In the rows, 128 means zero.
These are runs of 6 systems, one row a step. Runs of the same system follow the same rule from any start.
K_786, trace 1:
[[137  88 131 132 151 112 117 133 166 104 127 192 125  88 161 149  88 106
  144 107]
 [172 123 149 142 165 132 129 150 121 144 145 131 101  80 127 146 176 138
  161 166]
 [155 129  90 154 113 123 116 101  94 152 158  77 132  96 104 134 110 160
  122 111]
 [133 164 129 165 109 113 101 119  98 111 107 114 141 151 179 104 113 129
   87 150]
 [127 138 126 139  93 101 167 126 126 103 156 187 115 159 155 140 110 114
  137 128]
 [148 135 113 121 152 132 131 146 151 174 125 158 149 132 138 166 121 111
  179 150]
 [163 108  99 109 124 154 144 154  91 131 119  90 144 124  97 124 156 111
  150 147]
 [100 174 136 140 122 135 146 123 105 126 127  85 157 144  96 116 103 148
  108 112]
 [ 81 144 113 119 103 133 120 102 163 123 116 137 138 170 158 103 139 111
  119 124]
 [118  95 148  83 138 130 133 154 142 101 124 172 138 134 138 127 114 116
  151 113]
 [137 117 156 118 171 136 145 135 152 154 131 117 105 129  88 135 159 149
  162 127]]
K_824, trace 2, 11 rows:
[[ 57 180 134 129 122 222 141 118 162 135  95  71 152  71  72 155  99  89
  111 190]
 [ 44 134 145  83  75 210 145 104 132  54 162 122 110  64  73 128  84 116
  136 147]
 [ 66 148 161  85 145 185 107  87 177  98 138 122 113 122 104 114  39 159
  212 127]
 [107  62 136 112 157 178 114  87 206  54  99 116 105 132 142  68 110 116
  191 105]
 [139 104 155 167 205 124 146 117 188  61 140 146 117  84 129  87 122 153
  178  49]
 [141 103 106 161 158 102  94  75 188 137 178 154 115 102 176  94 185 182
  164  65]
 [174  72 135 145 149  73  64 126 107 119 139 146 154 133 194  82 151 193
  104  68]
 [215 100 159 187 154  53 117 140 101 158 131 173  93 165 175 135 166 171
  114 139]
 [203  98  73 184 117  63 124 133 110 200 114 150 150 146 162 175 136 111
   81 126]
 [163 135 128 152 116 109 135 175  69 173 121 113 187  99 166 173 176 109
   56 182]
 [144 160 118 127  56 114 166 149  39 161 171 116 127 133 111 191 123 122
  102 198]]
K_824, trace 3 (11 x 20):
[[140 144 102 184  50 150 107  73  88 114 183 139 109  95 129 130 111 178
  107 164]
 [116 137 149 149  99 152  83 106 117 129 104 160 174 154 175 138  39 157
  113 173]
 [155  74 151 144 113 175 166 142 138  87  99 174 146 149 150 148 115  98
  157 198]
 [149 121  99 164 139 155 202 128 139 133 146 111 182 115 104 162 102 118
  184 119]
 [ 85 140 117 144 108 168 149  88 147 121 160  63 185 120 155 102 167 145
  130 133]
 [ 85 129 180 119  91 119 152 113 104  68 164 134 134 158 140 105 107 169
  112 104]
 [108 119 161 110 142 111 139 106 179 150 124 171 118 204 145 143 103 152
  165 123]
 [140  49 120 103 158 124 153 142 166 126  92 125 165 150 138 124 154  96
  135  88]
 [144 125 155 144 171  97 175 151 126 133 161  96 126  93 104 132 187 147
  131  95]
 [111 136 101 124 101  86 107  79 127 174 173 103 102 135 130 133 153 160
  104  93]
 [111 114 170 101 132  89  77 142 106 130  98 129 133 152 171 122 116 133
   64 125]]
K_705, trace 4 (11 x 20):
[[144  38 106 123 126 135 125 107 162 113 144 147 159 114 158 117 149 143
  151  88]
 [180  78 152 145 159 116 109 138  90 109 139 103 154  92 138 118 115 178
  135 106]
 [162  87 133 182 116  91 124  94 120 137 151 126 100 128 149 128 171 168
   91 127]
 [149  97 120 162 126  84 120 135 115 140 112 137 169 120 178 154 109 117
   68 119]
 [168 122 156 141 122 107 144 167  83 109 132 158 115 119 168 152 148 108
  120 176]
 [144 125 121 142  94 104 175 123 106 166 153 131 112 139 110 196 110 114
  114 159]
 [128 137 125 114 117 132 134 139 113 141  84  77 127 156 136 149 109  72
  111 180]
 [ 90 194 145 134 117 135 179 143 119  88 135 115 109 123 116 129 129  88
  118 150]
 [ 72 165 133  93 133 143 149 115 174 170 142 124 135 144 125 164 128 115
  156 147]
 [ 96 119 120  62 135 148 140 137 144  95 109  98 137 158 123 101 107  93
  175 111]
 [109 164 156 125 170 139 148 129 138 109 142  97 109 117  82  99 133 163
  168  94]]
K_429, trace 5:
[[148  40 143 165 124 187 128  78 191 114 122 154  79 131 122 102 207 160
  155 170]
 [ 97  89 157 173 148 126 143 110 145 116 137 117 177  47  98 169  72 157
   58  74]
 [145 134 191 183 144 137 113  89 130 130 151  94 105 123 181 109 188 194
  138 190]
 [142  60 139 146  81  81 146 112  86 116 172 159 149 120 158 180  79 149
   79 109]
 [179 119 186 159 179 126 137 137 116 138  91  93 116 149 159 154  99 132
  163 198]
 [167 101  92 164  98  93 195 128 116 115 161 138  93 102 129 172 143  82
  119 126]
 [130 184 127 136 155 108 138 131 114 169 128  46 158 118 154 161  98 108
  138 150]
 [126 136 101 103  70 116 158 129  88  98 157 108 115 159 163 115 168  87
  135 155]
 [ 99 156 126  88 131 108 153 140 127 130 113 112 143 180 121 144  57  98
  150 108]
 [124 116  98  97 135 145 135 126 172 122 105 124 107 157 146 105 173  70
  173 141]
 [ 82 139 117  95 145 127 146 151 150 110 134 118 152  94  97 121 124  98
  120  64]]
K_883, trace 6 (11 x 20):
[[147  98 153 133 124 122 145 181  83 100  85 149 204 181 143 101 138 141
   80 113]
 [127 139 167 161 152  99 152 141 146 173 129 195 140 182 109 136 170 185
   91  99]
 [121  72 102  96 116 141 125 141 139 207 101 141 170 138  90 174 155 125
   79 127]
 [115 118 199 115 123 140 166 182  76 109 126 136 146 102  98 155 157 131
   78 161]
 [ 82 155 166 129 114 110 145  93 131 176 177 120  89 142  75 158 140 189
  101 115]
 [ 83  86 130  82  98 150 109 103 149 155  99  93 119 126 119 178  88  89
   94 171]
 [104 121 184 121 120 140 174 146 127  47 146 151  76  87 114 139 126 101
  132 150]
 [107 150 120 128 149 123 129  77 178 164 180  99  85 101  99 151 113 158
  183 108]
 [129  86  99  92 119 159  92 107 130 109  95  42 126 100 153 123 106  76
  137 161]
 [124 155 170 160 143 101 152 136 115  27 153 134  97 103 157  90 107 125
  144 105]
 [133 141  83 139 153  98  83  73 190 186 148 128 107 139 160 124 119 155
  174  90]]
K_429, trace 7 (11 x 20):
[[109 141 148 123 160 154  92 135 136 140 126 111 172  69 129 125 133 151
  116 126]
 [131 121 148 132 103 130 118 118  94 107 166 142 101 128 118 102 162 184
  125 128]
 [143 103 135 146 127 107  98 107 123 146 111 145 136 155 131 143  69 161
  108 115]
 [159 111 142 161 141 143 122 142 133 113  99 154 114 110 146 129 142 108
  117 175]
 [136 156 126 159 131 117 160 134 120 136 168 145 123  84  99 165 118 138
  130 120]
 [149 132 102 136 116 129 110 103 111 168 139  76 143 133 148 134 132 146
  142 155]
 [126 123 129 127  88 134 147 140  81  83 117 114 140 141 134 120 107 102
  101 145]
 [116 172 142 143 134 123 162 123 150 135 120 141 108 171 120 139 100 123
  155 140]
 [124  98  80 111 118 143 137 118 168 147 128 132 150 119 151 150 138  87
  147 131]
 [105 141 145 101 145 154 148 151 114  96 131  82 153 101 109 113 130 118
  139 119]
 [110 139 123 128 116 110 139  97 143 126 150 115 102 172 118  99 146 157
  140  95]]
K_883, trace 8 (11 x 20):
[[178 152 160 181 124  92 123 167  60 145 119 165 101 136  96 138 152 168
   61 153]
 [117 160  93 159  69 110 118 107 113 203 143 169 121 133  99 180 128 142
   49 141]
 [108 137 135  99  62 165 133 154  97 146 131 177 140 120 134 188 122  93
  102 213]
 [108 160 157 114  82 155 191 128  98 118 182 154  89 144  69 157 125 151
  170 170]
 [ 96 150 116 129 110 177 159  75 159 171 121  70 109 163  74 163  88 127
  166 174]
 [ 75 127 134 130  98 194 174 107 156  55 102  80 127 120 126 110 122  65
  130 167]
 [ 63 165 163 130 154 158 159  95 191  77 169 126 131 109 135 100 117 148
  189  95]
 [114  75 112  80 160 159  83  83 187 135 112  73 136 139 144  91 119 137
  196 102]
 [161  66 150 135 177 132 124 150 125  39  81  92 139 110 141  70 108 113
  138  89]
 [153 135 142 198 196  78 102 109 166 125 137 138 117  99 153  89 155 180
  121  55]
 [158  70  75 113 135 100  48 125 131 171 113 125 173  96 188 126 142 124
   91  91]]
K_469, trace 9:
[[127  81 152  89 175 127 168 173 141 107 130 148 169  87  99 157 112 113
  152  82]
 [135  78 143  98 168 120 138 121 145 137 138  68  96 115 105 112 195 140
  148  99]
 [109  95 124 107 139  71 114 129 120 128 132 102 139 104 126 134 102 125
   71  52]
 [117 122 199 111 159  83 107 148 128 128 125 158  79 133 144 130 154 147
   99 121]
 [163  83  98  97 113  87 112 132 120 168 137 171  91 149 118 156 126 123
  131 111]
 [173 145 141 120 164  99 106 159  86 164 114  98 116 120 128 151 113 127
  132 150]
 [141 172 111 142  97  91 150 123  89 127 153 114  75 148 109 128 139 122
  112 127]
 [ 97 190 115 115 117 110 104 114 139 177 140 135 129 149 154 152  99 124
  130 144]
 [130 151 119 106  98 141 112 147  99 101 110 138 119 151 164 115 118  88
  140 182]
 [134 163 109 133 133 155 161 138 137 116 124 148 120 143  89 128  89 112
  187 129]
 [123 159  87 135 140 164 110 106 159 142 116  80 133 112 131 103 153 108
  157 138]]
K_469, trace 10, 11 rows:
[[141 133 134 144 115 109 141 122 117 133 139 106 100 111 169 161 138  88
  119 183]
 [120 153 120 123 108 117 168 132 114 115 175 136 125 106 144 170  97 100
  156 139]
 [118 146 128 106 133 134 138 108 140 127 149  85 119 133 163 135 128 111
  185 155]
 [121 131 104 123 126 120 146 126 128  85 123  98 142 135 162 111  93  86
  149 113]
 [119 155 142 132 168 127 145 134 162  95 128 133 126 126 149 102 134 112
  168 112]
 [131 113  91 107 137 131 112 127 151 115 135 137 140 120 146  93 154 116
  161  90]
 [131 122 140 113 165 129 107 155 118 109 119 120 160 117 129  95 125 150
  138  88]
 [136 108 137 135 143 116 123 123 133 118 121 134 112 157 106  91 157 164
  120  86]
 [135 109 122 135 143 109  95 130 140 167 108 147 146 136 122 128 134 150
   95  94]
 [149 121 149 130 130 115 108 162  94 141 117 155 128 130 123 127 158 146
   90 136]
 [141 129 125 128 112 117 136 129 106 168 141 151 118 152  83 152 131 159
  119 124]]
K_786, trace 11:
[[127 187 104  85 144 119 114 155 128 141 167 148 179 112 210 138 108 101
  213 141]
 [181 126 101  82 133 122 147 149  85 124 149  81 112 176 126  96 151 123
  232 137]
 [147 173  96 155 170 118 162 135 127 124 102  72 153 169  85  89  86 131
  161  69]
 [107 181  93 155 130 140 136 137 154 102 103 144 152 155 138  59 195 102
  114  96]
 [103 138 125  81 122 128 114 158 127 117 159 204 159 136 121  98 150 160
  145  70]
 [143 115 144  94 160 122  88 134 143 185 111 148 105 179  99 110 161 179
  156 118]
 [163  72 106 140 139 124 114 135 125 134  78 130 107 145  59 111 128 134
   90  88]
 [109 162 156 171 137 127 127 152 126 126 102 167 122 106  91 128 147 137
   47 123]
 [ 93 132 114 114  78 134  97 112 137 156 162 181 111 103 122 154 155 139
   83 139]
 [139  96 150  84 114 130  76 135 103 147 112 148 116 127 137 158  83 136
  120 167]
 [147 110 153 143 119 133 158 122 116 121 113 108  69 136  92 161 100 112
  127 176]]
K_705, trace 12:
[[127 193 161 150 168  94 158 142 133 110 134 102 103 133 161 116 138 108
  152 134]
 [111 154  97 109 129  89 156 118 161 163 165 133 129 154 154 149 144 106
  160  97]
 [142 142 114  74 153 105 113 162 100 128 115  94 152 160 147 107 114 111
  167 107]
 [135 174 136 133 136 103 149 140 101 120 148 122  91 159  90  94 159 155
  138 100]
 [114 150  98 123 141 105 110 125 155 195 118 136 149 156 114 128 146 138
  104  90]
 [136 132 117  90 134 127  96 179 100 104 103 156 143 127 139  90 146 108
  116 112]
 [131 150 143 125 122 124 128 146  98 140 164 172 102 111  77 137 142 175
  126 119]
 [127  96  98 113 108 133  86 105 142 183  97 136 122 155 104 139 124 131
  101 132]
 [133 134 132 135 126 146 107 161 100  72  89 143 126 107 109  98 105 100
   89 128]
 [117 159 152 155 118 150 130 118 144 147 159 173 102  86  99 155 149 151
  124 160]
 [111  84  92  94  95 152 103 101 154 152 113 132 144 138 142 148  94 100
  129 141]]

Which system made each run below?
trace 13:
[[136 100 154 108 138 134 109 136 125 165 108 105 112 142 119 130 191 137
  108 159]
 [116  91 130 122 110 111 138 119 111 125 129 106 127 122  88 149  92 135
   80  91]]
 : K_786
trace 14 (2 x 20):
[[121 145 144 114 157 162 148 156 141 113 110 139 146 155 115  82 186 131
  164 127]
 [116 137 122 120 153 142 128 132 138 144 111 105 167 150  79  94 131 165
  131  74]]
 : K_883
trace 15 (2 x 20):
[[159 122 121 145 148  65 122 155 107 145 101 113 139 101 154 178  75  85
   78 112]
 [144 160 133 135 117  77 126 151 109 136 160 165  79 106 168 140 202 105
   96 148]]
 : K_883
trace 16:
[[144  82 184 133 158 145 190 132 138 162  89 106 169 236  92 141 129 181
  162 143]
 [110  63 123 166 124 130 218  97 175 146 105  88 143 163  82 148 170 119
   82  95]]
 : K_824
trace 17 (2 x 20):
[[113 140 141 100 121 140 110 113 100 101 139  87 102 123  92 112  58 152
  152 122]
 [111 155 139 166 144 135 109  81 181 130 108 119  78 153 116  98 129 148
  129 125]]
 : K_705
trace 18:
[[146 121 120 122 148 134 144 144 136 140 155 127 154  70 148 161 142 107
  164 142]
 [139 129 129 112 120 119 133 122  87 127 166  69 126 127 144 116 155 148
  152 137]]
 : K_883
trace 19 (2 x 20):
[[130 134 148 129 172  95 125 116 161 141 166 126  91  68 144 170  95 133
  167 114]
 [154 107 113 114 115  88  96 113 104 102 165  99  91  99 188 115 141 116
  146 126]]
 : K_469
trace 20:
[[137  97 118 153 125 181 140 121 158 104 100 155 151 127 107 114 132 125
  138 134]
 [136 110 128 146 135 178 136 126 133 123 137 122 164  81 113 133 139 144
  143 143]]
 : K_705
trace 21:
[[165 174 144 234 153  88 179 105 160 131 128 162  77 176 133 132 125 149
  140 131]
 [154 102  75 158 124 117 132 134 146 183 135 145 209  92 203 187 136  92
  112 138]]
 : K_429
trace 22, 2 rows:
[[117 133 123 119 142 182 114 106 152 181 136  97 137 126  78 109 206 177
  147 138]
 [116  78 122 109 108 147  78 112 104 103  99  96 160 141 108  80 101 162
   84  87]]
 : K_786
trace 23, 2 rows:
[[152 126  99 140 181 108 137 101 152 168 122   8 125 103 135 148 123 103
  162 121]
 [ 94 144 133 150 108  97 127 105 117  68 155  73  99  70 173 106 150  93
   64 118]]
 : K_824
trace 24:
[[126  76 174  90 117 124  84 113  99 120 141 110 126 157 144  97 141 197
  124 123]
 [153  74 157 154 140  93 126 115 129 120  94 145 113 158 115 145  64 147
   95 101]]
 : K_883
trace 25:
[[112 150 104 104 174 194 109 141 148  95 116  66 199  90 126  60 146 134
  187  98]
 [125 150 153 158 118 142 141 100 116  44 168 119  68 137 102  42 172 179
  156 100]]
 : K_824
trace 26 (2 x 20):
[[117 188 134  97 160  94 107 156 122 144 123 143  89 124  90 133  91 122
  138  98]
 [124 159  94 101 133 118  93 126 152 154 121 149  65 137 102 114 147 107
  148 118]]
 : K_705
trace 27:
[[110 158 133  99 120 119 120 137 120 188 121 129 158 177 145 151 142 136
  124 152]
 [121 125 129  93 111 129 155 166 104  99 102 145 133 182  99 108 122 102
  127 115]]
 : K_705
trace 28 (2 x 20):
[[129 165 137 117 112 115 102 138 117 136 130 178 141 156 188 131 104 125
  152 166]
 [169 104 106 111 115 128 159 140 120 137 138 149 107 162 109 146 118 113
  189 147]]
 : K_786
trace 29 (2 x 20):
[[166 107  99 127 116 120 104 165 107 185  91 198 174 190 110 122 149 162
   98 108]
 [178 112 114 134 115 144 126 195  66 125  90 177 149 130  69 117 161 129
   91 139]]
 : K_705
trace 30:
[[118 106 153 113 110 141 129 126 102 138 121 130 122 119  66 179  47 146
  102 144]
 [105 107 145 121 136 175 126 100 169 149  99  98 114 109 115 170 102 104
  135 188]]
 : K_824
trace 31 (2 x 20):
[[128 117 112  89 112 171  64  75 128 124 132  44 109 141 186  86 131 134
  199 192]
 [ 98 162 139 183 113 119 161  82 129  50 152 113 135 157 132  80  58 164
  133  67]]
 : K_705
trace 32 (2 x 20):
[[130  53 136  78 160  67 144 123 154 180 139  93 101 144 113 164 169 124
  120  74]
 [129 101 149 101 174  60 115 133 125 166 128  59 104 101 133 152 160 121
   80  91]]
 : K_824
